Here are some points, each followed by its number:
array([0.9, -0.1, -0.3, -0.1, -1.2, -0.4, 1.2, 0.2]) 0
array([0.5, -0.9, 0.4, -0.2, -0.4, -0.4, 0.9, 0.0]) 1
array([1.7, -1.5, -0.6, -0.1, -2.5, -1.4, 3.0, 0.4]) 2
array([0.8, 1.2, 0.2, 0.2, 1.7, -1.4, -1.8, 0.6]) 3
array([-0.3, -0.6, 0.2, -0.1, -0.2, -0.1, -0.1, -0.2]) 4
array([-1.0, 0.9, 0.4, 0.5, 1.1, 1.0, -1.5, -1.0]) 5
array([-0.1, -0.2, 0.2, 0.1, 0.0, -0.1, 0.2, -1.2]) 6
array([-0.6, 0.4, -0.1, -0.1, 0.4, 0.1, -0.7, 0.2]) 7
array([-0.3, 2.4, -0.1, 0.2, 0.3, -1.3, -0.8, 1.0]) 8
array([0.8, 1.0, -0.4, 0.0, 0.5, -1.0, -1.0, 0.3]) 9
array([-1.2, 0.4, 0.0, -0.2, -0.1, 0.7, -0.7, -0.1]) 10
array([0.7, -1.7, -0.1, 0.3, -0.9, -0.7, 2.0, 0.4]) 11
array([0.3, -0.4, -0.1, 0.4, 0.1, -0.6, 0.5, 0.1]) 12
array([0.4, -0.2, -0.1, -0.1, -0.6, -0.3, 0.6, 0.0]) 13
array([-1.0, -1.3, 0.7, -1.2, -0.4, 2.2, 2.4, -1.8]) 14
array([0.4, -0.9, -0.6, 0.3, -0.5, -0.9, 0.5, 0.2]) 15
array([-0.6, -0.8, -0.3, 0.2, -0.2, 0.8, 0.0, 0.3]) 16
array([-0.2, -0.7, 0.0, 0.2, -0.4, -0.2, 0.6, -0.1]) 17
array([0.3, 0.4, 0.0, 0.0, -0.3, -0.3, 0.5, 0.1]) 18
array([0.3, -0.1, -0.2, -0.6, 0.7, 1.3, 0.0, -1.7]) 19
array([-0.1, 0.6, -0.4, -0.5, -0.9, 0.6, 0.7, -0.7]) 20
array([0.7, -0.3, 0.0, -0.2, 0.0, 0.0, -0.6, 0.2]) 21
array([1.0, -1.0, -0.4, -0.5, -1.6, -0.7, 2.0, 0.5]) 22
array([-1.5, 1.7, -0.1, 0.4, 1.4, 0.8, -2.1, -0.6]) 23
array([1.5, 1.7, -0.5, 0.6, 0.7, -1.8, -2.4, 0.9]) 24
array([1.1, 0.7, 0.9, 0.4, 0.6, -2.3, -2.4, 0.8]) 25
array([0.0, -1.3, -0.1, 0.5, 0.0, 0.1, 0.6, 0.7]) 26
array([0.6, -0.9, -0.1, -0.3, -0.9, -0.6, 1.9, 0.3]) 27
array([0.9, -0.2, 0.1, 0.0, -0.2, -1.3, 0.3, 0.7]) 28
array([-0.9, 0.5, 0.2, 0.5, 1.0, 0.4, -2.1, -0.5]) 29
array([1.6, -0.8, -0.2, 0.1, -1.1, -0.9, 1.4, 0.2]) 30
array([-0.6, -0.2, 0.2, 0.5, 1.4, 0.1, -2.0, -0.2]) 31
array([0.7, -0.9, -0.2, 0.3, -0.7, -0.4, 2.1, -0.2]) 32
array([1.3, 0.0, -0.7, -0.2, -0.4, -1.0, 0.4, 0.3]) 33
array([-0.7, 0.1, 0.6, -0.6, -0.5, 1.1, 0.6, -1.2]) 34
array([0.8, -2.0, -0.3, 0.6, -0.7, 0.1, 0.9, 0.0]) 35
array([2.0, -1.5, -0.5, -1.0, -2.0, -1.3, 2.4, 1.1]) 36
array([-0.5, -0.3, -0.2, -0.4, 0.4, 0.5, -0.3, -0.1]) 37
array([-1.3, -0.2, -0.3, 0.7, 1.5, 0.6, -2.6, -0.8]) 38
array([-1.4, 2.0, 0.9, -0.8, 1.0, -0.9, -0.7, -0.2]) 39
array([0.8, -0.9, 0.1, -0.2, -1.0, -0.3, 1.1, 0.0]) 40
array([-0.8, -0.2, 0.4, -0.9, -0.1, 0.6, 0.6, 0.7]) 41
array([-0.9, 0.5, 0.1, -0.1, 0.0, 0.3, -0.9, 0.2]) 42
array([0.1, -0.4, -0.1, -0.3, -0.3, 0.1, 0.6, 0.4]) 43
array([0.6, -0.8, -0.4, 0.3, 0.3, 0.0, -0.4, -0.2]) 44
array([2.3, -2.1, -0.4, -0.7, -2.2, -1.2, 3.4, 1.0]) 45
array([-0.1, -0.2, 0.4, -0.1, -0.2, 0.2, 0.6, -0.3]) 46
array([0.8, -0.6, 0.0, 1.1, -0.5, -0.4, -0.7, 0.6]) 47
array([1.8, -1.7, -0.2, -0.2, -1.6, -0.4, 3.0, 0.6]) 48
array([0.3, -0.2, -0.1, -0.3, -0.2, 0.0, -0.5, -0.4]) 49
array([0.2, 0.2, 0.2, -0.5, 0.0, -0.1, 0.0, -1.2]) 50
array([0.9, -2.4, -0.3, -0.5, -1.7, -0.5, 2.4, 0.7]) 51
array([-1.1, 1.8, 0.5, -0.6, 0.7, -0.7, -0.9, -0.1]) 52
array([-0.5, 0.1, -0.3, 0.1, -0.3, 0.3, 0.4, -0.2]) 53
array([-0.3, 1.2, -0.6, -0.6, 0.0, 0.0, -1.0, -0.9]) 54
array([0.8, -0.5, -0.2, -0.3, -0.7, -0.4, 0.2, 0.6]) 55
array([1.0, -1.5, 0.0, -0.9, -1.3, -0.7, 2.7, 0.9]) 56
array([1.2, -1.5, -0.7, 0.2, 0.3, 0.9, 0.7, -0.2]) 57
array([-0.1, 0.3, -0.1, 0.3, 0.5, 0.1, -0.9, -0.4]) 58
array([0.2, -0.5, -0.5, 0.3, -0.2, -0.2, -0.2, -0.3]) 59
array([-2.9, 3.1, 0.3, -0.1, 3.4, 2.4, -4.7, -0.1]) 60
array([-1.0, -1.5, 0.1, -0.7, -0.1, 2.5, 1.1, -1.9]) 61
array([1.1, 0.8, -0.7, 1.7, 0.5, -2.5, -2.3, 1.9]) 62
array([-2.2, 0.6, 1.3, -0.7, -0.2, 2.0, 0.1, -0.4]) 63
array([0.5, 1.8, -0.3, 0.0, 0.2, 0.9, 1.1, -0.4]) 64
array([0.5, -0.7, -0.1, -0.5, -0.8, -0.4, 2.1, 0.5]) 65
array([0.0, 1.1, -0.4, -0.2, -0.1, 0.0, -1.0, -0.8]) 66
array([-1.0, 0.7, 0.1, 0.1, 0.3, -0.1, -1.2, 0.1]) 67
array([-0.4, 0.7, 0.1, 0.3, 0.2, 0.0, -1.1, -0.5]) 68
array([1.1, 0.2, 0.0, 0.0, -0.4, -0.2, 0.8, 0.1]) 69
array([-1.1, 1.0, 0.0, 0.2, 1.3, 0.5, -1.9, 0.1]) 70
array([-1.5, -0.2, 1.1, -1.0, -1.6, 0.8, 2.2, 0.2]) 71
array([0.0, -1.0, -0.4, 0.1, -0.1, -0.4, 1.5, 0.2]) 72
array([0.2, -0.5, -0.4, -0.5, -0.6, 1.9, 0.7, -1.9]) 73
array([0.5, -0.3, -0.2, -0.3, -0.8, -0.6, 0.9, 0.3]) 74
Which two points above are nearest to each new point by angle? Their numbers follow each, nearest first.
array([0.6, 0.2, 0.3, -0.7, 0.0, -0.1, 0.0, -1.5]) 50 6
array([0.7, 0.5, 0.5, 0.2, 0.3, -1.4, -1.6, 0.2]) 25 24
array([0.2, -0.6, 0.1, 0.2, 0.6, -0.5, 0.3, -0.8]) 6 12
array([0.5, 0.7, -0.1, 0.0, 0.2, -0.5, 0.0, 0.1]) 9 24
array([-1.1, -1.6, 1.5, 0.1, -0.5, 0.5, 1.1, -0.2]) 46 4
array([0.9, -2.0, -0.6, -0.1, -0.1, 0.8, 1.0, -0.8]) 57 35
array([-0.3, -0.1, 0.1, 0.6, 0.4, 0.5, -0.4, -0.8]) 5 38
array([-0.6, 2.1, 0.0, 0.5, 0.5, -1.4, -1.6, 1.2]) 8 24
array([0.3, -1.5, -0.8, 1.0, 0.0, 0.0, 0.9, 0.8]) 26 35
array([-0.3, -0.2, 0.2, -0.2, -0.4, -0.2, 0.3, 0.0]) 71 17
array([-1.4, 0.9, 1.3, -0.2, 0.2, 0.2, 0.3, -0.5]) 63 39
array([-0.3, 0.3, -0.1, -0.4, 0.6, 0.0, -0.7, 0.5]) 7 70
array([-0.2, 0.3, 0.5, 0.1, -0.2, 0.5, -0.3, -0.1]) 63 10
array([0.7, -2.0, -1.0, 0.8, 0.1, 1.4, 1.6, -0.6]) 57 35
array([0.1, 0.2, -0.1, 0.1, 0.4, 0.3, -0.6, -0.2]) 58 29
array([0.2, -0.4, -0.2, 0.0, -0.3, -0.3, 0.2, 0.0]) 15 2
array([-0.3, -0.5, 0.3, -0.1, -0.8, -0.5, 0.5, -0.1]) 17 1
array([-0.7, -0.5, 0.3, -0.6, -0.3, 1.1, 1.1, -0.7]) 14 61
array([0.1, 0.1, 0.1, -0.4, -0.3, -0.5, 1.6, 0.6]) 65 27
array([0.2, -0.5, -0.2, 1.1, 0.3, -0.6, 0.5, 0.8]) 12 26
array([-0.5, -1.7, -0.6, 1.1, -0.2, -0.1, 0.3, 1.3]) 26 16
array([0.3, 0.7, -0.1, 0.5, 1.5, 0.2, -1.1, -0.5]) 58 31
array([1.1, -1.5, -1.0, 0.4, 0.4, 1.0, 1.2, -0.9]) 57 35
array([0.6, 1.8, -0.9, 0.1, 0.7, -1.1, -0.9, 0.3]) 9 24
array([-0.3, -1.4, -0.4, 0.3, -0.1, 1.1, 0.5, 0.3]) 16 26
array([-0.9, 0.4, 0.2, 0.6, 1.0, 0.7, -1.0, -0.7]) 5 29
array([1.3, -1.4, -0.5, 0.1, -0.1, 0.5, 1.0, -0.1]) 57 35
array([-2.0, 0.2, 1.1, -0.7, -1.2, 1.6, 2.2, -0.6]) 71 34
array([-0.5, -1.9, -1.1, 0.7, -0.2, 0.2, 0.9, 0.6]) 26 35
array([-0.6, 0.4, -0.2, 0.0, 0.4, -0.6, 0.4, -0.5]) 39 52
array([0.6, -1.1, -0.4, 0.4, 0.5, 0.8, 0.2, -0.4]) 57 44
array([-2.2, -0.4, 1.9, -1.2, -0.9, 2.3, 1.1, -0.1]) 63 71
array([1.9, -0.9, -0.1, 1.4, 0.6, -2.3, -2.4, 2.8]) 62 47
array([-1.5, 0.1, 0.4, 0.2, -0.1, 2.1, 0.7, -0.2]) 63 61
array([0.8, -1.9, -0.3, -0.4, -1.1, -0.1, 1.9, 0.3]) 51 48
array([0.7, -1.6, -0.1, -0.2, -1.3, -0.5, 1.8, 0.6]) 51 11
array([0.6, -0.1, 0.0, -0.3, -0.1, -0.2, -0.8, -0.3]) 49 21
array([1.1, -1.4, 0.1, 0.3, 0.2, 0.8, 0.6, -0.3]) 57 35
array([0.1, -0.2, 0.0, -0.4, -0.3, 0.0, 0.2, 0.5]) 43 55
array([0.5, 0.9, 0.2, 0.3, 1.2, -1.0, -1.4, 0.3]) 3 24
array([-0.5, -0.1, -0.5, 0.4, 0.6, 0.2, -1.4, -0.6]) 38 58
array([-0.1, -0.7, 0.5, 0.0, 0.1, -0.4, 0.6, -0.2]) 1 17
array([-1.2, 0.0, 1.1, -0.8, -0.4, 1.3, 0.4, -0.2]) 63 34
array([-1.0, 2.7, -1.0, -0.5, 0.5, -1.4, -0.5, 0.9]) 8 52
array([1.6, -0.3, -1.4, 0.9, 1.6, 0.4, -0.8, -0.8]) 44 58
array([0.6, 0.7, -0.3, -0.2, 0.1, -0.3, -0.5, -0.1]) 9 24
array([-0.6, -1.1, -0.8, 0.5, 0.1, 0.3, 0.1, 0.5]) 16 26
array([1.9, 0.2, -0.7, 1.8, 0.9, -2.7, -2.3, 1.9]) 62 24
array([0.3, -0.3, 0.2, 0.3, -0.4, -0.4, 0.6, -0.4]) 32 40
array([-0.1, -0.9, -0.3, 0.0, -0.6, 1.2, 0.6, 0.1]) 16 61
array([-0.9, -1.7, -0.2, -0.4, -0.8, 1.7, 2.2, -0.6]) 14 61
array([-2.5, 0.5, 1.8, -1.2, -1.4, 1.7, 2.0, 0.1]) 71 63
array([0.3, -1.9, 0.2, 0.2, 0.2, 0.3, 0.6, 0.5]) 26 35
array([0.8, 0.7, -0.4, 0.2, 0.4, -0.9, -0.5, 0.1]) 9 24
array([1.2, -0.7, -0.2, -0.3, -0.5, -0.4, -0.2, 0.4]) 55 21
array([1.0, -0.6, 0.0, 0.9, 0.3, -1.6, -1.5, 2.2]) 62 47
array([-0.4, -0.3, 1.0, -0.4, -0.2, -1.0, -0.6, 1.5]) 25 28
array([-0.2, -0.6, -0.2, 0.2, -0.7, 0.0, 0.5, -0.1]) 17 51
array([0.2, -0.1, 0.3, 0.0, -0.3, 0.1, 0.7, -0.2]) 46 32
array([-0.6, 1.4, 0.0, 0.8, -0.2, 0.1, -0.9, -0.8]) 68 66
array([0.0, -0.6, -0.2, -0.3, 0.0, 0.6, 0.9, -0.6]) 14 61
array([0.2, -0.3, -0.3, 0.6, -0.9, -1.0, -0.1, 0.4]) 15 47
array([-2.5, 0.8, 1.0, -0.8, -0.4, 1.8, 0.7, -0.5]) 63 34
array([0.3, 0.2, -0.5, 1.1, 0.5, -1.2, -0.9, 0.7]) 62 24
array([1.5, -0.8, -0.1, -0.5, -1.6, -0.8, 0.5, 0.6]) 55 36
array([-1.2, -4.0, 0.3, 0.6, -1.8, 2.5, 3.6, 0.3]) 17 26
array([-0.2, 0.2, -0.1, -0.2, 1.0, 1.0, -0.7, -1.4]) 19 5
array([-1.4, 0.0, 1.2, -1.0, -1.2, 1.1, 1.7, -0.1]) 71 46
array([-0.1, -0.6, 0.2, -0.1, 0.7, -0.1, -0.6, 0.2]) 31 38
array([1.1, -0.2, 0.0, 0.1, 0.5, 0.0, -0.4, 0.1]) 21 44
array([-1.6, 0.5, 0.1, -1.3, -0.2, 1.3, 1.0, -1.3]) 34 63
array([0.8, 0.4, -0.2, 0.3, 1.3, -1.1, -1.5, 0.6]) 3 24
array([-0.3, 0.2, 0.0, -0.1, -0.1, 0.1, -0.1, 0.5]) 42 41
array([0.9, -0.3, -0.1, -0.4, -1.0, -0.5, -0.1, 0.5]) 55 36
array([-0.4, -0.1, 0.2, 0.7, -0.2, -1.6, -1.7, 2.3]) 62 25
array([-0.1, 0.2, 0.2, 0.3, -0.3, 0.0, -0.6, 0.0]) 68 67
array([0.1, 0.5, 0.2, -0.1, -0.4, -0.8, 0.0, -0.3]) 18 8
array([0.1, 0.1, -0.1, -0.3, -0.8, 0.5, 0.9, -0.5]) 20 73
